In the data rows, 128 means zero.
Here is a table of points, one per row:
[119 140 110 151  88 119 127 104 120 121  57 144  80  98 174 140 146 138
 122  96 141 166 157 116 107 127  88 133  99 127   0 126  83 115 127 147
 128 156]
[155 217 130 165 139  66 121  70 127 123 151  98 124 185 145 145 112 165
 106 106 129 128 150 161 116  77 108 109 146  84  86  93 108 113 143 144
 109  90]
[160 101 159 125 140 116 123  98  91  60 122  99 122 115 158 119 104 155
 160 123 123  61 120 179  59  86 106 119 109 156 156 171 120 148 132 138
 112 132]
[199 119  85 116 144 155 105  93 106 146 151 155  70  51 112  67 107 132
 141 154  61 153 144 169 101 107 156 155 103 141 146 142 137 113 122 131
 100 116]
[110 101 108 207 122  78 122 159 107 172 156 130 150  98 134 146 128  93
 138 125 166 119 145 100  80 105  98 110 112  96  97 138 194  85 157  97
 183 120]
[109 131 134 117 160 125 176 131 157 135 114  83 146 168 156 113 125  97
 110 111  80 106 178 113 141 115  94 118 148 114 163 105 166 118  43 149
  89  72]
[147 154 121 111  75 143  87  67 139 148 124 129 169  61 141 150 112 103
 159 151 140  45 137 118 169  99 138 135 102 160 154 103  89 131 151 128
 142 123]
[137 139 120 116 150 133 145 110 152 141 154 156 133  99 130 152 189 136
 131 124 129 116 132 131 153 136 101 118 128  66 137  71 171  93 166 134
 132  75]
[159 111 141 110 179  93  92 191 147 133 123 141  92 127 172  94 117 149
 152 122 172 156 192 151  98 115  62 162  99  95  88  91  73 114  96 121
 100 163]
[123  95 167  72 120 142 105 161  97 198 140 150 107 112 168 145 130 158
 144 113 107 149 128  36 148 113 111 141 177 133 133  84 125 109 111 184
 157 118]
[127 157 130 128 105 190 120 143 164 150  87 144 190 127 104 138 127 131
  94 126 106 118  69  59  85 153  60 139  73  70  89 129 110 179 111 165
 105 117]
[136  70 141  96 138 107 146 155 161 149 133  76 124  94 170 175 156 164
 116 124  74 160 109 186 119 175 134 103 174 126  92 149  79 135 114 184
 128 141]
[ 81 123 133 133 187 166 130 110 136 134 119 150 182 145 139 153 190 141
 128 152 102 152 118 135 114 126  94 181 100 143  76 173  77 141 120  79
  56 134]
[129 151 119 138 164 141 135  97 113 175 114  55 157 166 153 100 104 140
 138  86 101 119 101 145 129 173  33 125 137 130 111 116 163 104 214 103
  74 131]
[156 108 136 135 144  62  88 147 172  84 150 163 134 110 107  92 113 121
 141 116 103 113  92 157 117 100 189 117 142  86  80  62 140 166 139 115
  69 124]
[181 112  98 175  38 145 122  92 182 138 132 119 126 178 173 103 134 107
 118 211 146 101  90 113 149 156 139 109 140 116 107 118  88  92 112 114
 120 122]
[141 123 206 119 107 152 156  90 123 131 131 191 124 174 175 123 130 161
  79  84 145  90 200 121 125 140 160 154 149 113 141 120  95 160 187 129
 137 170]
[ 98 172 192 146 157 199 142 179 146 150 136  69  76 143 112 142 106 135
 129  91  76  38 126 113 130 123 175 119  80 163  77 121 134  99 117 118
 142 133]
[123 111 118  90 147 112  79 121 205 125 147 105  34  98 110 139 114 137
  94  94 188 133  74 137 128 133 129 132 180 162 138 141 191 121 140 134
  93  89]
[102  75  91 143 140 101 111 162 161 101 183 126 224 124 130  87 123 123
  78 156 102 123 168 128 118 114 150 150 144 126  96 150  63 109 199 157
 104 167]
[144  43 128 119  93 141 182 143 155 135 148 142 122 104 113 166 124 204
  62 148  96 127  65 174 151  53 125 108  85 128 126 113 140 125 167  80
 125 116]
[134 118 154  94 142 141 100 118 182 122 126 119 169 173 147 160 136 132
 153 180 124 176 150  80 139  83 106 123  90 150 140 119 188 172 226 175
 117 111]
[149 123 143 143 134 159 133 109 143 128 173 208 123 156 173 144 115 105
 135 117  64 206 153 152 128 155 127  80 145 119 104 158 186 133 145 119
 171 145]
[ 71 174 207 148 155 113 165 127 134  94 107 135 136  82 119 157 112 110
 159 141 144 162 127 152 136 147 178 135 105  67 175  82  78 123 113 172
 108 118]
[ 80 160  93 106 121 123 133 168 170 121 105 104  92 125 139 155 206 180
 163 165 142  89 158 154 101 180 175  99 142 127 148 114 101 102 116  81
 159 111]
[106 110 145 151 118 150  61 187 168 170  59 104 118 159 125  90 183 118
 109  50 125 162 147 147 145 119  90  83  96 151 195 108  85 151 161 119
 145 119]
[121 135 118 111 115 122 108 172 106 107 143 136 124 128 167 109 130  58
 121  82 130 113  99 110 116  82 153 149 135  93 188 161 120 124 148 125
 119 127]
[124 116  90 123 161 199 133 148 104 123  69  93 150 124 111  70 128 124
 136  94 152 127  79 120 121 104 188 135 175  97 108  89 116  76 157 138
 191 136]
[142 152 140 132 122 127 152 130 120  51 167  57 143 130  85 132 194 149
 115 115 144 222 125 106 132 104 105 110 107 203 155 112  92  90 145 107
 135 122]
[102 115 173 186 115  92 138 186 134 137 107 179 133 112 132 113  80 156
 154 135 109 160 113  88 162 123 155 114 138 148 155 194  76 112  97 123
 157  66]
[127  88 125 152 114 183 136 158 177 125 214 148  81 166 108 147 130  80
 139 128 129  70 153 158 118 126 127 152 141 133 148 118 134  81 107 132
 124 149]
[150  72 195 122 166 136  99 123 118  45  76 154 156 119  83 170 126 134
  93 119 165 123 169 138 179 157 130  82 117 144  69 106 165 118  84 142
 144 125]
[ 70 102 172  93  93 114  99 115  75 111 113 172  66 154 121 158 163 110
 111 130  71 104 104 149 127 160 118 185 103 127 102 130 132  78 205 120
 152  96]
[116  89 106 170 117 111 175  94 123 135  99 169 118 111  69 138  89 162
 204  84  96 134 165 107 112 135 106 121 201 180 126  80 101 119 160 137
 127 142]
[120 139 125 106 182 132 122 159  87  36 149 115 140 116 132 107  99 154
  98 172  94  78 139 126 143  96  81 133 159 141  66 124  87  90 136 150
 214  58]
[ 94 128 101 102  85 147 125 128 135  80 110 129 110 157 113 108 114 129
 119 139 101 194 126 124 139  96 131 123 192 115 130 144 110 114 116 101
  55 154]
[132 136 149  86 202 108 109  87 119 120 105 131  94 163 123 141 101 120
 133 202  86 140 103 101  76 150 134  93 123 152 134 113  90 151 139  91
 155 154]
[161  97  87 130 156 122 122 174  67 195 151 177  84 156 100 137 140 116
  95 160 117 140 152  87 126 107 103  92  97  96 120  94  96 157 130 148
 101 116]
[117  72 150 166  72 157 153 117 120  71 134  63  95 124 131  54 145 128
 119 123 123 149 120 141 107 159 155 180 124 133  82  86 175 222 121 127
 170 125]
[102 121 186  66 104  84 100 134 144 118 184 106 165  87 118  97 130 151
 146 122  83 104 154  88  92 146 137 102 110  91 105 155 150  94 135 107
 156 176]
[ 91  89 146 134 144 117 137  31 167  85 126 117 128 160 125 107 134 111
 144 177 157  92 122 102 119 134 125  89 110 121 117 135 150  73 147 165
 109 176]
[119 104 152 137 148  90 151 125 125 170 140  98  85  77 136 149 126 130
  97 141 140 101 119 125 127 161 159 125  72 198 135 132 101 135 170 205
 108 151]
[105 103 167 157 183 152 118  53 128 148 172  92  91  63 144 117 169 104
 142 128 126 166 134 107 154  94 133 121 184 114 112 187  97 132 137  93
 182 133]
[149 195 124 147  85 143  55 175 144 113 111  89 131 132 119 237  99 118
 133 152 107 145 174 167 156 116 101 137 185 133 100 145 153 172 156 144
 164 180]
[138 113 145 124 116  61 123 138 119 149 135  97 119 202 170 114 125 205
 170 108 110 134 125 104 173 151 204 117 102 152 103 146 159 155 153 120
 151  77]
[215  85 130  76 120 121 187 134  92 142 134  84 142 134 111 167 133 101
 130 117 177 117 182 122 115 144 119 150 121  92 133 208 154 153 140 116
 125 124]
[ 47  90 118 131 159 127 110 128  98 129 106 105 115 114 116 102  53 102
 118 174 141 158 155 190 173 162 150 113  90 136 146 175 151 124 135 108
 129 122]
[190 179 130 131  92 109 113 126 115 114 161 135 126 142 104  81 161 139
 121  81  76  98 131 128 166 126 121  89 119 138 111 187 102  80  86 168
 142 179]
[115 136 155 135 138 142  99  99 108 134 119  84 118 179 169 102 128 185
  99 172 164 189 119 118  88  99 161 139 129 130 156 145 105  78  97 188
 121 111]
[158 115 132 133 159 110  99 117 165 117  76 124 159 150 128 129 128 221
 119 125 137  92 125 121 168 194  97 207 133  97 158 141 128 111 142  98
 117 127]
[ 62  77  52 129 144 170  87  69 127 114 165 159 139 131 179 129 148 177
 139 115 146  77 146 138 180  97 127 107  98  85 132 117 112 162 108 150
 128 155]
[127 117 101 129  92 137 117 130 105 110 105 132 152 100 136 195 117 164
 128 107  98 160 163 151  60  85 177 136 147 141 163 104 172  90 117 117
 149 116]
[152 145 151 157 173 180 152 160 183 138  91 170 127  92 146  78 138 164
 129 156 166  79 150 155 111  85 116 114 167 135 102 204 154 142 188 159
 131 103]
[ 81 128 164  78  34 120 142  99 125 168 116 149 119 139 103  85 119 120
  99 165 154  85 127 231 115 142  53  88 153 143 115 122 146 142 145 136
 136 106]
[144 128  97  79 138  85 148 117 151 160  67 132 149 140  90 102 181  80
 179 164 118 134 193 151 161  69 161 175 131 149 101 118 144 111 120 150
 131 129]
[136  94 177 147 127 100 134 187 112  90  81 157 126 136 130 122 156 112
 172 169 126 122  56 122 132  82 121 144 134 138 168 160 166  82 118 158
 141 168]
[ 95 158 146 130 141 146 135 145 138 178 180 136 143 156 115 157  96 172
 121 132 162 173 126 161 130 118 153 165 129 169 112 102 185 100  76 111
 151 160]
[137 131 176 127 143 125 147 141 156 126 166 110 104 119  65 118 121 154
  89 157 160 148 129 127 134 138 132 128 190  90 182 125  57 150 183 123
 160 115]
These points spread out most along one direction. How far along it is each point below, from 0 to 99? 50 is the average, and the first point above lies past it. One standard deviation of the points above along it is 16.
[132 108 145 128 119  78  89  42 155 206 104 103 168 109  84 139 111 128
 102 105 109 135 128 139 117 144 146 135 133 108 138 163 132 121  65 118
 198 112] -> 44
[125 180 115 115 135 131 158 136 111 137  92 142 133 102 135  95 126 183
  81 169 129 118 136 108 139 140 121  79 107 124 172 111 186 140 154 124
 154 215] -> 54
[175 120  73 108 138 154 126 151 102  98 143 151 156 157 130 135 123 106
 154 133 153 107 114 127  74 194 213 102 157 146 141 143  91 120 138 130
 133  87] -> 37
[132 148 173  85 136 139 105 131 102 172 181 151 215  98 163 106 136 106
 138  98 171 155 109 161 125 140 128 117 147 193  97  73 104 113 115 104
 110 110] -> 52
[112 153 134 153 108 121 114 148  67 165 153  85 143 141 114 128 150 126
 159 122 148 144  93 157 182 127 165 133 179  83  84 120 152 136 143 154
  56 158] -> 53
[150 132 130 156 103 128 102 115 141  98 196  96 133 117 142  93 138 160
 202 185 104 133 139 154 151 183  18 155 101  89 177  98 140 150 110 152
 154 124] -> 65
[115  90 143 128 138 105 149 143 114 155 106 106 130 162 151 144 139 122
 141 159 135  43 107  99 128  85  96 120 192 157 143 116  97 184  52  68
 115 152] -> 53
[ 83 166  75 119 170  77 172 131 161 117 157 188 121 159 138 118 146 121
 113  72 150 132  46 153 133 139  93 163 126 152 130 144 120 177 125 164
 187 163] -> 54
[167 105 139 166 156 128 140 108 125 144  89 125 151 137 201 142 139  71
  61 169  91 119 110 171 150 106 149 160 156 142 175  68 121 124 149 147
 152 143] -> 51
[103 143 135 189 135 101  76 143 101 117 138 150 136  76 131 117 191 142
  54 173  96  85 166  92 106 151 143 129 179 184 145 131 201 137 134 120
  66 104] -> 47
[115 131 118  89 131 132 189 159 134  55  91 120  91  52 199 127  77 102
  85 145 135 185 136  60 145 152 131 143 123 151 135 147 131  89 120 101
 122 116] -> 29
